Each path below is one point turned by a fixed rotation once a step. After each direction that follows a path, write how fast that rotation turns it, in degrees a step (0 if it stays still).
Each turn is a multiple of 5 degrees from 10 to 175, or 0.
Each row of a path follows its step; steps can be skipped.
Rotation 1:
step 0: [ -3   6 -15 -10 -19  -8 -14 -11   9  -8  -2   9   7  -2 -19  -3  18  12
  -7 -11  -7  -7  -6  18   5   9   4  12   3 -27  10  -1 -18  10   2  -4
  -2]
step 1: [-22  -1   3  -9  -4  -5   4 -15  -3  18   3   8  -6 -13   1  -7   3  12
   6  -1  -9   7 -23  -8   6  19 -14  11   6 -14 -11  19  -1 -17   5  13
   4]
step 2: [ 11  16   1   6  10  -3  15  -6 -12   3  -9 -11  15  10   6   3   1  15
   2   4 -27 -11 -23 -12   0  13   9   4   6 -18   9  -7   6 -11   0 -10
 -13]
step 4: [ -5  15  -2  -4  -8  -1  -3 -23  14  22 -14   7   2  17  -1  -4  12   9
   7 -20 -10  21   0 -17  -2   8   4   5  -1  -2 -19   8  -5   4   2  15
  -7]
step 6: [ 10  15 -18   0 -14  -1  -5  -5  -5  -3  -1  -1  -6   4  -6  10   7  23
   8  11  -1  -8   3  -1  -5  32 -20  11  -5 -12  13  13  -6  11  -9  -3
   8]
step 7: [ -2   8 -16  -7  -6   1   3 -10   5  16   8   7   9  -4  15  -5   0  32
  10 -16   4   6 -14 -11 -10   4   6   2  -7   4 -11   7   2 -24 -21   0
   2]
step 9: [-14 -23 -20  -5  -6  10 -11  -2  -5  -3 -15   2   6  12 -13   1   3   9
   0  10   2   6  -5 -25   6  29  -3  11   0  -2  -3   6 -21   4  -4  -8
   7]
step 10: [  7   4   1  -1   4  -1   2 -21   7   6 -24   0  -9  -7  17  -2   9  24
   2  -3  -8  21  -1 -14  -1  -1   8   8 -27 -16   3   4  -6  -8  -2 -10
   6]
step 11: [  6  19  -5 -12 -18  13   1   1  13 -18   5  -6  -4 -15  -6  -7   4  12
  -9  -5  -2  -8 -17  -3   2   9  26   8   6 -20   8  -7 -20  -6  -3   4
   1]
step 13: [ -2   1   7   0  12   7  -4  -7  -6  18 -16  -5  13  13  14 -10  -9  13
  -5   2 -13   4 -28 -13 -14  16  16   3 -14   0  13  -5   5 -13 -11   6
   3]
[-3  2  2 -4 -8  7 -9  0 -5 -3  4 -1 -2  2 -1  3  2  2  1  1  2 -7  4 -1
  6  2 -6  1  1  2  5 -2 -5  0  6  4  1] -> 130
[ 2  0 -1  2 10  0 -5 -4 -7 -4 -1  4  1  1  2  4  0  3  1  9  2 -4 -1 -3
  5  0  5  4 -4  2  4  5  5  4 -3  0  0] -> 100
[ 3 -1  4 -1  0  4  3 10 -4  1 -2  3  2  2 -4 -3  3  5 -3 -5 -4  1 -3  8
  1 -5  2  8 -8  2  5  0  1  1  1 -1  2] -> 135
[ 0 -3 -1  3  1  0 -6 -3  2 -2 -6  0  0 -6  0  2 -1 -5 -3 -7 -3  2  5 -1
 -1  1  4  3 -6  1 -5  4 -6  8  9 -2  1] -> 70
[-3  4  0 -2 -1  1 -5 -3  6 -2  5  4  2 -1 -3 -1  5  0 -3 -8  4  0 -1  1
  5 -7  5  4  5  0 -6  0  4  5 -6  4 -2] -> 95
[ -5  -9  -2   1   2   1   5   1  -6  -2   5   1  -1 -10   2  -5  -1   0
   0  -4   3   1  -2  -2   4   1   3   0   2   8   2   4  -6  -5  -3   3
   3] -> 170
